Where one turn sends some rows of the set: a few examples, then the rows asked:
rif: [  9 -18  19 -31 -18 -25  10   8  -7   5  20  34 -13  19  17 -16  -8  16
 -31  -4   4  -3]
sabip: [-27 -32  20  27  -2   5 -15 -41 -17   2  -5 -24 -14 -32   8   3  -9 -22
 -19  -4  16  -4]
Diri: [-21  -9 -16  33   0  23  11 -24  -7 -18   1 -31  -5   8   0  29   3 -29
   0  13  15   1]
vog: [-24  11  12  30 -16  10 -18 -18  -9  12   2  -6 -24 -17  -2  30  -5  20
 -39 -23   6  10]
Nofug: [-13  13   1 -15  -5   2  18 -16  14  42 -10  -2  -9  18   8  39  -2  -7
  29  -1  13  -7]
biz: [ -7   7 -17  44 -11 -32  18  -8  11  22 -17  -8  13  -2  -6  -9   4  -2
 -15 -17  15   9]
Seta: [  3 -25  35 -24  -5 -24  25  16   1  20  19   5   3   2  11  -4   6   9
 -33   7  41   6]
pibik: [ 18 -14 -29  13   6 -33  -5 -24 -20  17 -14 -14 -10  28  11   0   6 -24
 -19 -21   4  -7]
Zor: [-13 -11   3   0 -20  -4   5  -1   2  12  -6   7  -1   6 -32  26  -6   0
 -25 -19 -42  17]
fefe: [-20  -2  26 -18 -23  -6  31 -12  -9  18  14  21 -32   6  11 -13   8  20
 -23  32  27  10]
fege: [-16 -43   6 -19 -12 -26  18   0  -9  -1  -1  24 -22  13  35 -25  -3  18
 -21  -6  19   1]
tusa: [  4 -26  -6   1  32 -20  -4 -23   6  16   2 -14  -3 -28  13  10  29 -27
 -35  12  -7 -15]
Timo: [ -8 -20  26  -9 -23 -25   6  -4  14   5  13  17  -3 -15   5 -31  -3  20
 -10  19  39   9]
megik: [  1 -18 -22  28  11  -6  -5 -14  -3 -22  17 -25   8  10  -6  35   6 -33
  -8   0  -2 -10]
metur: [-30  12  10  -4  -2 -41  19 -21  -8   7  18   1 -15 -10  23  34  13 -15
   4 -27   3 -29]
Dedal: [-11 -42  17 -28  -6 -24  -7   3  -7   3  19  13 -14  11  14   1  34  32
  -8   1  23  28]
vidug: [-23 -35  25 -10 -12 -26  20 -10 -27  30  20  24 -35  21  10   2   8  17
 -14  20  17   8]
Niz: [-19 -18 -12  27  11  16  12 -21   4 -27  12 -14   9  -7  10  18   9 -40
  -7  14  -9 -12]
Dami: [  5  -6  20 -28 -22  -9 -12   0  -9   9  21  13 -24  16   5   3  12  37
 -19   7  33  23]
Goz: [-18  17  11   6 -11  17  24  -1 -47  16   9   1 -24  -3   1  13  -9   6
   5  38  -8  -6]
vozal: [  8   8   4  -9  -7   5 -19  16 -42  -4  20 -12   3   7  -1  25  21  21
  14   2   0  14]
gani: [-21  20  -9  22   4  -5  16 -20  19  24  -4   7 -11 -31   3  10  32   7
 -37  17  -9   3]
Fozib: [-34   0   7 -22 -16  13  16 -17  20   2 -21   1 -12  -7  21  18 -23  -8
  24 -17   3 -13]
gorit: [  3  -5   0  -7  11 -13  35  29 -20   2  -4 -32  14 -25  15  13   7  -6
 -12  18  25  -8]
Lotak: [ -1  -3 -17  28  15  21   1 -19 -14 -12  16 -12  -4  27  17  36  10 -30
 -14   1  -5 -13]
mik: [ -6  21   1  -2   3 -23 -16 -21  13  24  16  16  -1   3  21  30  20  -4
  31 -16   6 -20]
lum: [ -7  -7  15  17   2  17  14   7   8  26 -11  -1  37   8  16   8  17  -4
 -22 -31  -7  19]
gori: [ -1 -10  -3  -4   6  32 -15 -30 -15  15 -14  -8   0  30  24   2  33 -10
  -3 -13  -6  23]
losu: [ -7 -44   9 -27   3 -22  23   6   8  28  -3   3 -20   5  13   6   6  21
 -23  26  40  11]
Sigin: [-11 -39  19  -5  -6 -11 -18 -10   5  19  10  32 -22  -2  21 -16  -5  31
  -3  22  30   6]
kifif: [-35  -3  10 -29  -8 -17  12 -12  19 -11  -1 -22  -7 -33   8  40  12  -4
   9 -23  10  -7]
Pusug: [ -7   2  -1  14  -9   3  -7   1  -8  -7  -3  -7   0 -44   8 -12 -18  12
  15  33  17 -10]
biru: [  5   0  -9  -4  -5 -20  14  22 -39 -19   8   5   9   2  26 -11  -2  -3
  -3 -13 -20 -17]
libiz: [-25 -26   3  -5 -17   7   5 -41 -15  10 -15 -18 -21   4 -29  10   9 -21
   0  17 -22  24]
sogi: [ -7  -3 -31  21   0  21  -5 -26   3 -21   5 -11  -8  18  -5  26  10 -22
   4  20 -13  -2]

libiz -> tusa
Timo -> rif
And these:
metur -> Nofug
Sigin -> fege
Niz -> Lotak
lum -> vog
vozal -> Pusug

